In the rows, 128 means zero.
The rows of A fall into a few groups, and each row is roughly a mix of its group's hidden directions.
A:
[[111 112  73 145 126  87 166 141 120  77]
 [161 189 120 159 131 164 114 101  98 158]
 [128  96 178 126 118  72 167 120  99 150]
 [144  82 139 140 121 118 145  93 189  87]
 [113 180 146 123 176 156 107 126  92 168]
 [152 129 134 183 177 128 154 173 146 101]
 [106 155 114 121 104 158 160 186 171 152]
 [169  89 159 141 116  93 101 106 136  76]
 [172 124 130 177  99 125  93 176 148 105]
 [126 154 153  80 108 166 126 156  90 172]
 [144 127 147 132  81 133 143 181 185 105]
 [ 85  93 107 123 125 203 116 132 123 146]
 [149 129 157 134  60 137 155 177 148 112]
 [ 98  86 123 103 131 177 109 151 182 116]
 [180 136 127 145 112  88 157  77 133  92]
 [119  98  50 106 153 123 124 142 117  95]
 [ 88  99  98  70 102 171 139 130 115 142]
 [119 128 155 107 143 117  55  76 120 122]
 [123  93 122 196 160 117 124  93 164 119]
 [169 102 113 177 130 105  79 114  94 107]
 [ 99 144 175 142 133 157 112 150 108 193]
 [123 161 198  92 150 139 130 102  96 136]
 [ 85  71 171 116 131  91 144 156 134 142]
 [137 106 124 172 176 159 151 178 144 101]
 [142 139 105 154 125 117 117 107 188  65]
 [131 126 136 164  72 148  89  84 127 166]
 [122 145 146 135 136  88 125 143 108  46]
 [170 115 106 186 114 119  82 162 137 109]
 [186 163 152 141 105 156 140  76 123 142]
 [ 73 144 161 140  67 128 111 160 116 122]
 [ 75 112 138 102 125  92 119 184 154 103]
 [105 174 136 116 121 185  88 166 141 148]
 [142 108  78 140 113 135 174  78 110 164]
 [152 132 100  94 137  98 174 115  84  83]
 [118 182 129  86 155  68 149 130 116 127]
 [160 156 189 140 102 142 111 176 146 113]
 [ 86 117  60 117 159 128 146 100 118 159]
 [135 119 152  96 188 100  93 122 129  79]
 [ 73 128  97  68 120 159 141 128 109 153]
 [148 117  68 186 131 125  89 152 123 132]
 [155 140 109  79 174  90 153 144  99 101]
 [105 155 136  72 117  96  92  80 109 143]
 [132 116 127 182 127 149 117  82 145 189]
 [144 137 158  92 168 129  95 169 156  83]
 [ 68 139 120 125 160 177  93 114 114 158]
 [ 74 126 102 161  97  87 144 161 117  96]
 [ 91 136 107 110 130  68 121 177 128  89]
 [156 125 157  84  89 191 126 103 132 126]
 [109  86 117 109 180 170 135 165 132  93]
 [173 150 128 174 136 157 132  72 110 155]
 [109  97  58 135 161 110 121  87 116 136]
 [169  84 121 162 120  93  91 113 132  84]
 [120 104 111 179 162 134 100 137 188 152]
 [111  85 116  88  76 167 104 100 119 140]
 [146  97  69 152 160 128 151 103 152 170]
 [173 121 108 139 117 108 146  80 161  74]
 [ 77 151 127  78 179 129  98 113 109 132]
 [100 102  84 182 128 103 137 144 158  88]
 [133  89 112 178  98 187 145 150 140 141]
 [ 96 131 113 144 143  48 130 155 112 105]
 [ 84 158 112  99 118 159 179 145 125 171]
 [138 104  96 161 101 132 160  86 127  69]
 [112 108  81 117 128 105 152 169 144  68]
 [ 82 159 127  94 199 125 115 132 114 125]
 [152 132 139 177 172  96 116  97 127  77]
 [116 191 104 103 112 137  96 168 145  94]
 [134 131 125 189 148 171 104  93 172 132]
 [108 141 137 105 183 128 116  73  83 147]
 [171 131 166 107  97 184 141  94 141 146]
 [136 145 157 107 124  86  70  74 120 126]
 [124 112  80 117 158  94 149 167 144  76]
 [ 91 119 136  73 141 122 168 109 183 120]
 [146 144 191 119 142 127 109  93  70 124]
 [117 116 133 195 108 149 113  88 146 171]
 [143 128 123  56 116  78 156 132 122 101]
 [120 140 173 167 136 145  79 120 149 179]
 [154 118 127  99 187 134 104 162 178 108]
 [142 158 116 164 137 148  90 189 166 137]
 [160  82 147 184 139 158  99 133 148 100]
 [137 137 141 145 122 143 127  82 107 207]
 [161 102 143 133  60 120  96  85 131 133]
 [ 90  98  75 103 140 116 165  83 117 140]
 [109 103  99 113 186 103 108  72 139 120]
 [ 81 181 124 127 129 131 105  96 109 181]
 [142 189 133 130 106 173  98 130 172 107]
 [131 170 187 113 107 156 147 141  82 149]
 [125 150 133  74  86  85 112  84 113 145]
 [ 83 111 106 119 155 178  98 167 120 162]
 [ 71  95 122 137 149  78 121 169 143 110]
 [171 141 122 107 163 115 152  82  86 165]
 [112  85 112 102 131 187 111 139 179 114]
 [158  97 121 106 131 188 116 125 188 123]
 [140 121 168 111 123 180  87 142 179 105]
 [149 154 180 155 157 126  94  91 112 167]
 [134 178 114  83 107 184 104 156 123 131]
 [153 113 131  99 157 172 105 138 177 176]]

Each list below has three rows that fit no group; the rest each fit one group, if only roughly. Name those rows in the order they come.
  J_229: [ 81 115  97 172 122 123 120 154 152 184]
  J_346: [117  95 142 104 104 149 120 138 198  87]
  J_352: [100 173 152 134 170  94 120 101  79 143]
  J_218: [ 95 113 151  79 119 167 117 185 126 151]
  J_829: [153 110  89  71 145 139 155 151 151  85]
  J_181: [134 154 192 101 176 126  96 111 149 118]
  J_222: [158 161 161  95 123 121  60  98 129 125]
  J_800: [126 109  49 131  86 118 155 113 139 144]
  J_671: [101 114  99 117  52 153 163 131 122 114]
  J_683: [160 153 118  96 116 192 125 117  91 163]
  J_452: [160  65 143  97 118 129 100 116 136  79]
  J_770: [100  99  58 114 109 117 160 157 143 148]
	J_352; J_222; J_800
  J_382: [108 125  49 150 118 142 135 158 149 158]
  J_250: [157 130 158 134  46 138 139 142 156 130]
  J_28: [162 108 108 167 162 110  66 127 142 101]
  J_813: [104 174 152 185 132 145  88 127 162 139]
  J_442: [ 87  90 117 140 156 169  97 159 171 135]
  J_793: [121  83  75 130  94 109 161 136 171 110]
  J_601: [119 100  60  93 126 123 172 157 138 128]
  J_691: [153  87 132  61 101 118 168 123 108 118]
  J_273: [ 77 128 137 172 152  94 106 154 171 110]
  J_180: [182 162 117 117 105  90 155  96  98 102]
  J_319: [163  96  99 150 139 133 149  86 144  69]
  J_124: [122 154 160 183 139  98 111  91  93 161]
  J_91: [ 81 130 152 141 173  68 130 158 134 113]
  J_684: [ 91 125 139 194 135 133 117 156 131 181]
  J_242: [148 121  84 159 161  87 166  96 111 157]
	J_250; J_91; J_684
  J_269: [ 94 116 104 125  96 149 134 147 141 204]
  J_476: [158  83 103 161  99 101 119 101  80 106]
  J_40: [146 165 117 154  75  99 176 134 130 163]
  J_330: [160 105 141 117  60 139 128  96 129 174]
  J_846: [164 123 151  93 122  68 105  99 133  88]
  J_420: [ 91 125 101 102  73 162 145 110 117 173]
  J_909: [ 85 117 108  88 155 116 102 192 139 126]
  J_466: [177 138 129 177 100  97 174 153 146 124]
  J_553: [100 185 135 134 124  79 108 167 145  97]
  J_740: [147 106 131 131  88 197 128  89 157 138]
  J_960: [ 99 115 165 148 122 144 131 110 120 207]
	J_330; J_909; J_960
  J_461: [138 165 190 114 146 142 102 156 175 121]
  J_924: [ 92  58 136 148 157 149 120 132 164 146]
  J_582: [112 110 121 175 191  93 119  94 117 112]
  J_602: [143 105 109 110 105 148 150 128 145  47]
  J_462: [122  97  92 115  90 162 187 161 131 133]
  J_429: [ 92 101 184 121 119  90 129 150 175 110]
  J_175: [122 133  94 103  78 126 193 156 129 147]
  J_210: [ 71 145 114 138 116 161 140 167 154 176]
  J_4: [114 110  88 155 117 128 153 118 126 206]
  J_766: [119 105 136  50 123 114  93  95 120 108]
  J_293: [116 127 108  83  56 126 138 101 116 161]
  J_661: [122 150 163 115 105 144 149 187 183 123]
  J_383: [103 103  97 167 156 140  71  88 134 115]
  J_198: [179 120 166 158 125  94  83 104 137  99]
  J_506: [164 195 152 120  97 161 133 112 111 155]
	J_582; J_210; J_383
  J_391: [ 90 107  87 119  70 134 163 145 122  94]
  J_767: [ 81 134 109  93 113 111 136 197 131 150]
  J_174: [123 126 118 131  61 144 179 165 105 149]
  J_714: [179  69 143 117  93 129 138  95 119 100]
  J_165: [138 157 113 106  71  98 181 122 115 159]
  J_634: [157  87 109 160  90 161 170 165 137 124]
  J_239: [ 87 193 107 133 130 121 157 132 116 176]
  J_495: [ 78 147 114  89 181 142 143 102 146 157]
  J_494: [ 66 143 150 105 158  92 111 167 150 113]
  J_667: [145  66 155 125 122 172 149  92 153 149]
  J_851: [140 101 103  82  90 175 145 136 159  94]
  J_640: [122 160 117 110 119 185 159 155 169 165]
	J_714; J_494; J_640
  J_451: [124 178 185  90  94 124 126 163 123 140]
  J_277: [135 198 127 102 112 128 120 164  79 138]
  J_753: [ 99 168 133 164 128 107  96 150 180  93]
  J_80: [135 124 142  72  99 186 122 138 144 170]
  J_187: [163 122  86 126 172  97 156 101 109  83]
  J_819: [ 96 131 125 156 160 111 103 158 147 197]
  J_361: [ 80 134 136 102 106 131 111 198 144 154]
  J_230: [135  75 149  70 106 172 146 128 137 145]
  J_459: [125 133 132 128 145 134 127  81  46 148]
  J_93: [ 96 149 125  95 107 111 108 184 161  86]
  J_146: [158 154 119 189 111 112 177 157 141 146]
  J_594: [127 156 156  85 179 144 119 116 145 183]
  J_633: [177 136 173 158 126 135  96  86 131 168]
  J_925: [ 76 147 100 116 118 189  97 135 131 157]
  J_705: [126 131 127 134 136 138 125 113 121 224]
	J_594; J_633; J_925
  J_202: [106 169 167 140 159  96 102 143  95 172]
  J_321: [157 111 148 166 115 174 112  69 154 121]
  J_889: [121 191 145 176 153 103 106 109 124 159]
  J_186: [150 132 110 187 194 149 125 142 132 148]
  J_31: [130  93 165 181 147 149 134  89 138 172]
  J_167: [131 141  96  78  95 103 189 151 121 134]
  J_164: [145 182 151 145 123 100 102 191 116 119]
  J_308: [133  51 112 103 130 112 158 109 146  96]
  J_915: [111  76 113 122 157 194 117 127 132 163]
  J_439: [175 116 169 125 107 119 174  80 111 148]
  J_224: [164  79 138 174  80 157 108 114 141 127]
  J_635: [143 145 135  97 117 101 153 134  52 159]
  J_76: [141 174 102  86 142 102 106 181 108 106]
  J_425: [149  71  86 152  94  95 133 106 116 100]
  J_522: [ 92 188 134 138 126  88 102 173 113 116]
	J_186; J_164; J_76
  J_796: [115 115 127 104  71 134 185 157 164 122]
  J_678: [135 176 200 104 155 145 114 141 143 132]
  J_62: [120 101 113  48 132 120 153 148 120  96]
  J_578: [101 103  94 106 122 118 157 135 202 114]
  J_296: [154 129 199 125 106 145 162 153 137  90]
  J_679: [145 193 131 127 104  75 140 131  95 105]
  J_118: [ 96  99 134 131 141  56 146 161  97 135]
  J_464: [136 143 126 147 191 125  70 102  99 138]
  J_213: [ 89 170 114 169 178 154 131 151 126 158]
  J_374: [ 94 146 100  98 199 144 110 114 102 135]
  J_312: [150  81 157 163 144  91 116 112 103  81]
  J_571: [175 142 163  70 134 154 139  94 103 120]
  J_989: [143 144 119 144  49 115 151 112 127 168]
  J_179: [132 173 123 201 147 138 107 107 123 159]
	J_296; J_374; J_312
  J_803: [148 145 159  77  94 155 157 177 135 115]
  J_148: [103  76 105 121  97 194 141 140 129 142]
  J_317: [107 130 150 197  82 134 120  86 116 127]
  J_61: [143  87 142 121 115  97 134  69  81 102]
  J_801: [131 196 146  92 102 110 174 127 109 135]
  J_710: [114 107  70 124 168 100 141 175 158 135]
  J_197: [146 124 131 197  78 148 115 108 134 162]
  J_453: [164 130  60 132 157 161 144 101 154 140]
  J_842: [154 164 139 192 134 101 134  84 151 115]
  J_732: [103 158 166  94  95  94 122 173 152 102]
	J_803; J_801; J_453
  J_609: [106 175 152 104 140 155 140 164 185 145]
  J_500: [146 150 126 160  80 149 143 151  66 152]
  J_556: [135 152 156  83  84 153 120 132 177  92]
  J_694: [141 100 152 124  97 109 148  80  65 114]
  J_760: [154  67 140 156 137 117 159  73 142 127]
  J_236: [110 143 177  81 116 142 168 106  85 146]
  J_853: [ 97 142 135  91 108  83 120  79 105 169]
  J_899: [ 85 128 171 155 133  60 127 150 139 128]
  J_741: [104 160 160 165 157 129  76 118 104 166]
  J_505: [174 114 129 144 191 128 113 108 152  84]
  J_817: [103 157 127  93 139  86 137 173  85 161]
  J_257: [126 145 154 159 133 157  70 157  97 169]
  J_345: [150 111 147 164 194 130 108 151 144  86]
  J_990: [132 137 113 121 170 115 188 184 133 103]
	J_853; J_741; J_257
